In the rows, zero is written as 128.
The same turns and mirrors carry the whole set onto itself, and each row onto the other rows of its family. Which rows share a family with each named row? Give them in list order.
These 28 rows form 7 families of 4 rows each.
Z_658: [106 112  97 118 162 121 125 111 101 131 163 142 138 127 149 103 181  84
  88 121 164  96 170 164  83 124 164 107]
Z_881: [107 118 123 124 165 118 118 108 109 134 166 145 132 136 150  95 157  90
  81 102 154 104 167 174  97 128 168 119]
Z_505: [112 125  87 130 142 145 139 167 109 122 127  92 161 135 145 127 108 132
 116 143 144 143 153 164 125 123 164 106]
Z_901: [123 114 109 114 158 124 105 103  91 119 138 152 116 104 134 142 161  79
 121  99 157 106 124 145 118 119 134 102]
Z_350: [108 111 121 108 154 120 114  99 107 134 168 130 150 129 155 101 174  84
 106 111 161  97 164 180 104 129 162 104]
Z_239: [109 119  83 133 144 154 125 159 113 120 139  96 165 131 149 123  96 126
 114 140 153 142 146 149 113 127 174 126]
Z_545: [127 126 103 117 139 128 119 104 103 118 121 134 125 109 124 131 174  75
 125  93 152 107 131 148 136 112 129 100]
Z_556: [126 142  91 170 114 136 108 135 112 126 145 112 146 113 141 133 107 131
 121 129 137 151 172 132  81 114 135 110]
Z_589: [115 106 109 119 178 128 123 100 105 136 161 125 136 141 155  92 153  84
  88 122 153  94 161 174  90 125 158  99]
Z_381: [135 141  90 160 111 137 102 132 120 145 136 101 145 124 133 143 129 119
 114 148 149 139 182 140  82 112 127 110]
Z_25: [119 110 113 116 138 121 105 109 104 122 137 145 130 111 120 135 162  72
 121  90 155 100 131 159 121 121 120  94]
Z_577: [134 137  81 158 111 136 117 134 121 126 142 106 147 131 131 133 111 135
 129 146 133 138 171 133  91 118 133 102]
Z_307: [115 103 112 110 154 129 118  82  99 139 173 128 138 130 151 110 173  91
  96 128 156 102 160 175  94 127 160 118]
Z_813: [119 126  88 121 135 140 138 163  93 117 150  81 154 116 145 121 109 133
 115 124 155 137 160 163 138 120 175 122]
Z_833: [123 114 118 120 145 117 121 117  77 123 143 137 121 102 143 140 162  79
 129  98 153  90 120 152 124 123 130 107]
Z_849: [122 138  92 171 116 128 116 123 116 135 133 108 142 119 130 147 116 138
 101 139 134 130 186 140  87 134 138 106]
Z_11: [104 108 107 111 163 123 116 103 103 129 178 142 129 134 157 112 162  87
 106  98 165  93 163 173 104 131 163 104]
Z_465: [116 127  90 143 149 146 128 173  96 112 136  93 150 127 158 127 106 125
 114 132 161 130 149 152 131 132 176 128]
Z_874: [105 108 119 100 160 126 112  95 110 126 163 141 149 122 151  97 157  88
  89 103 160 107 154 167 104 136 167 117]
Z_34: [138 122 111 123 152 137 113 109  91 117 131 122 120  99 137 126 162  75
 136  88 140  95 128 138 116 115 130  96]
Z_122: [113 139  94 143 143 143 130 168 102 119 143  92 152 120 154 120 100 131
 106 144 133 145 148 157 123 130 166 107]
Z_281: [122 124  77 130 142 149 138 151 103 111 121  83 154 119 146 121 111 125
 119 130 144 157 154 159 124 122 178 105]
Z_313: [120 123  98 124 157 128 114 123  97 125 135 129 121  95 127 138 182  74
 136  89 148 100 125 152 115 122 145 111]
Z_826: [130 137  93 166 118 120 119 146 113 134 136 114 139 123 138 133 104 126
 114 124 136 142 183 146  70 116 137  96]
Z_830: [127 140  95 160 110 140 108 151 114 129 139 104 164 119 136 147 114 118
 116 134 141 139 168 139  83 117 120 100]
Z_19: [107 118  89 141 124 147 127 163  93 121 127  88 144 118 137 116 111 130
 112 136 140 134 154 151 140 125 182 112]
Z_952: [134 137  89 155 121 119 122 127 113 143 149 111 135 114 122 149 107 126
 111 139 150 142 185 139  85 115 121 111]
Z_426: [121 122 111 104 155 119 110 101  92 134 142 135 125 102 132 135 177  72
 124  99 156 113 135 141 121 122 132  91]

The rest of the family of Z_577: Z_11, Z_122, Z_426
The rest of the family of Z_874: Z_239, Z_25, Z_830
The rest of the family of Z_545: Z_881, Z_381, Z_465
The rest of the family of Z_19: Z_658, Z_849, Z_313
The rest of the family of Z_901: Z_505, Z_350, Z_556

The same turns and mirrors carry the whole set onto itself, and each row onto the other rows of its family. Which rows share a family with each named row? Give them in list order.
These 15 rows form 5 families of 3 rows each.
Z_962: [160 142 143 159  91 125 144 109]
Z_625: [158 107 111 102  91 129 125 127]
Z_705: [150 112  99 121 108 138 126 110]
Z_399: [126 152 103 138  68 136 137  81]
Z_479: [114 137 115 118  50 132 127  90]
Z_704: [125 155 107 113  58 147 129  94]
Z_845: [124 148 107 116  50 128 134  93]
Z_158: [126 152 108  99  61 123 131  92]
Z_761: [145  98 122 109  95 130 120 124]
Z_254: [157 118 122  96 102 119 126 128]
Z_974: [161 142 154 146  69 112 147 120]
Z_243: [146 136 163 148  68 117 140 115]
Z_288: [155 159 156 132  74 106 144 114]
Z_306: [158 155 157 146  71 132 144 118]
Z_593: [161 117 119 109 100 143 121 131]

The rest of the family of Z_704: Z_306, Z_593
The rest of the family of Z_845: Z_625, Z_974
The rest of the family of Z_158: Z_254, Z_288
The rest of the family of Z_243: Z_479, Z_761

The same turns and mirrors carry the whole set onto itself, and each row onto the other rows of its family. Which rows share a family with each named row? Give them in list order.
These 36 rows form 12 families of 3 rows each.
Z_715: [131 142 131 121 114 138 129 152  98]
Z_893: [152  97 109 130 129 134 129 138 106]
Z_951: [142 108 134 141 131 151  94 152 143]
Z_933: [134 146 166 147 125 142 131  98 135]
Z_335: [129 120 140 136 151 153 162 125 108]
Z_888: [144 123 135 119 128 142 133  90 103]
Z_790: [149  98 121 137 122 114 122 136 157]
Z_339: [146 127 155 149 125 137 157 153 116]
Z_548: [131 146 166 140 129 148 106 108 121]
Z_586: [132 116 137 139 122 135 102 140 170]
Z_135: [161 117 121 135 112 138 153 155 127]
Z_175: [148  95 130 136 131 134  99 101 140]
Z_327: [150 115 131 137 133 132 167 132 107]
Z_968: [143 132 160 132 118 160 152  96 129]
Z_651: [118  88 131 140 129 149 107 137 141]
Z_329: [111 122 170 126 112 152 140 108 140]
Z_216: [157 121 121 141 141 115 123 147 147]
Z_840: [136 111 132 111 126 125 117 130 173]
Z_21: [134 134 129 114 123 158 139 148  99]
Z_630: [142 130 130 137 128 143 152 163 114]
Z_348: [146 142 158 149 139 139 113  95 122]
Z_960: [138 149 156 124 126 151 104 101 133]
Z_365: [153 142 157 128 134 154 124  98 111]
Z_359: [162 126 135 135 145 129 153 151 124]
Z_880: [124  97 137 147 119 140 113 143 160]
Z_298: [141 121 143 132 105 115 116 145 163]
Z_441: [151 120 115 109 118 141 130 154 109]
Z_983: [137 136 114 110 115 126 139 137 108]
Z_884: [123 119 162 123 147 158 149 102 135]
Z_469: [135  95 141 131 130 156  93 125 148]
Z_74: [126 114 152 126 126 141 136  82 142]
Z_992: [142 101 137 134 110 145 115 120 171]
Z_49: [134 135 126 126 109 131 156 150 115]
Z_162: [121 106 139 138 120 148  92 151 139]
Z_663: [117 124 135 113 130 136 123  97 158]
Z_86: [120 145 160 126 126 157 138  99 132]

The rest of the family of Z_74: Z_790, Z_327
The rest of the family of Z_86: Z_586, Z_630
The rest of the family of Z_893: Z_888, Z_175
The rest of the family of Z_298: Z_339, Z_329
The rest of the family of Z_983: Z_651, Z_348
The rest of the family of Z_960: Z_951, Z_21
The rest of the family of Z_968: Z_135, Z_992
The rest of the family of Z_335: Z_216, Z_663

The same turns and mirrors carry the whole set onto itself, and each row onto the other rows of its family. Which rows share a family with each named row? Give them in list order.
These 32 rows form 4 families of 8 rows each.
Z_549: [ 89 142 139 113 137 165 159  97 136 111 137 132 157 100 144 115 152 122
 140 149]
Z_429: [150 135 129 114 139 113 129 149 121 140 114 121 102 126 111 163 135 155
 121 120]
Z_178: [151 135 122 117 137 113 129 152 119 123 119 113 103 126 110 166 128 139
 131 115]
Z_475: [130 126 111 108 120 112 128 149 142 130 126 138  86 111 108 141 137 143
 142 132]
Z_621: [ 90 142 129 118 135 164 165  96 139 124 135 137 158 100 141 115 148 117
 147 146]
Z_270: [149 122 126 113 136 115 131 156 126 118 123 122  92 114 114 148 120 136
 140 117]
Z_847: [106 149 144 137 149 157 163  94 114 132 129 125 176 113 145 140 151 125
 130 127]
Z_213: [ 94 160 123 122 137 162 161  90 130 129 129 127 172 117 135 136 159 123
 138 143]
Z_88: [130 137 117 102 132 119 129 159 137 120 134 134  84 113 104 144 135 143
 136 137]
Z_565: [ 98 159 127 118 133 164 156 100 137 121 126 136 178 114 156 140 154 132
 131 144]
Z_925: [139 144 109 102 129 117 128 146 135 136 114 123  96 130 103 159 142 155
 128 135]
Z_311: [148 119 135 112 138 114 132 153 127 134 119 129  89 110 118 143 124 150
 129 121]
Z_729: [104 145 130 110 135 168 155  89 136 123 131 133 158 101 152 110 150 128
 141 151]
Z_168: [141 116 132 122 131 108 129 153 126 133 124 136  90 107 118 145 128 144
 134 116]
Z_17: [143 142 132 119 145 114 127 159 116 127 129 123 101 122 108 164 136 150
 121 120]
Z_939: [102 149 151 129 150 160 158  96 114 118 131 121 175 112 148 139 155 129
 125 132]
Z_290: [ 91 159 132 116 139 164 156  93 130 116 132 124 170 116 139 136 163 127
 131 147]
Z_187: [104 137 147 125 140 161 160 106 132 120 130 142 171  98 168 125 140 128
 133 134]
Z_713: [ 95 146 131 115 131 165 157 103 144 118 130 144 167 102 160 123 148 127
 138 146]
Z_817: [107 151 144 129 142 160 158 103 125 125 125 134 180 111 164 141 148 133
 125 131]
Z_831: [143 142 106 106 128 117 128 149 131 120 120 115  99 130 101 163 135 139
 137 126]
Z_253: [145 134 127 125 134 106 126 148 117 139 119 126 105 124 111 167 139 151
 124 113]
Z_838: [140 130 110 103 126 119 130 152 137 116 125 122  88 117 107 146 128 135
 145 129]
Z_785: [140 127 136 115 142 115 130 163 123 122 133 132  88 108 114 145 126 144
 130 122]
Z_608: [137 127 115  99 127 118 131 149 142 131 119 131  83 114 110 139 132 149
 137 136]
Z_606: [119 150 145 127 147 162 153  90 114 129 125 123 176 111 155 132 151 135
 125 134]
Z_787: [115 135 149 123 145 165 156  93 123 124 131 131 163  96 160 112 142 128
 135 137]
Z_665: [133 144 105 112 122 110 125 144 134 136 120 128  99 128 101 163 148 149
 132 129]
Z_906: [102 131 150 133 147 159 166 100 122 127 134 135 163  95 151 118 139 118
 139 129]
Z_481: [108 159 126 114 137 166 152  86 128 126 127 125 172 115 146 130 159 133
 132 148]
Z_767: [133 152 113 106 134 117 127 154 130 124 130 124  97 127 100 163 144 150
 127 134]
Z_218: [ 98 133 157 126 148 162 160 101 121 114 136 130 163  97 154 119 145 123
 133 133]

The rest of the family of Z_939: Z_549, Z_429, Z_925, Z_311, Z_290, Z_608, Z_218
The rest of the family of Z_17: Z_88, Z_729, Z_785, Z_606, Z_787, Z_481, Z_767
The rest of the family of Z_906: Z_475, Z_621, Z_847, Z_213, Z_168, Z_253, Z_665

The same turns and mirrors carry the whole set onto itself, and each row onto the other rows of its family. Which rows share a family with each named row? Give them in list order.
These 30 rows form 5 families of 6 rows each.
Z_444: [133 169 142 104 139 129  86 126]
Z_616: [119 138 160 113 158 151  92 113]
Z_171: [123 152 125 116 137 158 105  90]
Z_963: [166 141 126 121 149 133 152 104]
Z_151: [164 155 145 128 150 103 139 130]
Z_9: [150 135 162 131 168 133 151 119]
Z_127: [164 153 132 117 152 136 161 109]
Z_445: [134 152 124  97 144 160 102  97]
Z_29: [158 171 142 121 148 116 148 136]
Z_878: [124 146 127 106 143 163  99  99]
Z_855: [124 151 131  98 129 164 112 104]
Z_979: [124 174 137 112 149 124  90 126]
Z_54: [123 169 145 104 124 135  97 128]
Z_574: [128 167 131 109 135 135  87 120]
Z_554: [127 173 132 119 128 130  89 117]
Z_517: [156 149 129 115 154 150 163 110]
Z_310: [153 125 160 134 166 126 145 121]
Z_396: [131 156 114 104 150 156 108  97]
Z_130: [150 135 175 130 161 136 142 127]
Z_337: [165 167 142 118 168 114 136 132]
Z_456: [167 168 147 118 136 115 140 134]
Z_206: [154 139 159 129 185 133 142 121]
Z_536: [111 138 153 120 168 150  98 111]
Z_411: [142 139 168 132 167 135 150 130]
Z_32: [163 141 138 115 143 152 156 104]
Z_47: [115 143 154 119 152 146  86 119]
Z_336: [111 139 162 113 140 153 100 121]
Z_759: [166 152 127 114 169 140 151 104]
Z_149: [159 161 152 125 153 111 147 134]
Z_814: [110 144 157 131 147 143  93 110]

The rest of the family of Z_759: Z_855, Z_54, Z_337, Z_206, Z_336
The rest of the family of Z_963: Z_171, Z_151, Z_554, Z_310, Z_814
The rest of the family of Z_616: Z_444, Z_445, Z_29, Z_517, Z_411
The rest of the family of Z_574: Z_9, Z_127, Z_878, Z_47, Z_149

The same turns and mirrors carry the whole set onto itself, and each row onto the other rows of its family. Which rows share a family with each named row? Give them in list order.
These 18 rows form 3 families of 6 rows each.
Z_624: [123  82 110 117 131 175 113 121 149]
Z_305: [100  96 107 107 147 149 115 139 149]
Z_12: [102 100 109 119 103 110 117 157 144]
Z_274: [153 116 123 118 122 166 114 112 110]
Z_867: [134 102 122 115 104 180 111 112 109]
Z_977: [121 116 131 123  82 122 129 151 116]
Z_997: [128 111 119 122  87 104 118 149 126]
Z_921: [127  86 134 121 135 174 106 121 145]
Z_591: [147 106 142 113  93 131 106 125 101]
Z_580: [103 112 112 108 122 108 123 158 133]
Z_982: [118 101 110 114 147 172 113 123 141]
Z_340: [157 123 126 116 106 141 122 126 101]
Z_503: [152  98 118 119 106 166 104 106 116]
Z_484: [126 121 122 113 106 103 125 154 117]
Z_328: [104  78 109 114 134 146 112 140 159]
Z_334: [ 94  81 120 106 125 154 125 149 148]
Z_416: [ 94 103 129 119 113 113 104 151 144]
Z_736: [154 107 121 118  87 140 114 121 105]

The rest of the family of Z_484: Z_305, Z_274, Z_580, Z_982, Z_340
The rest of the family of Z_736: Z_624, Z_12, Z_997, Z_503, Z_328
The rest of the family of Z_334: Z_867, Z_977, Z_921, Z_591, Z_416

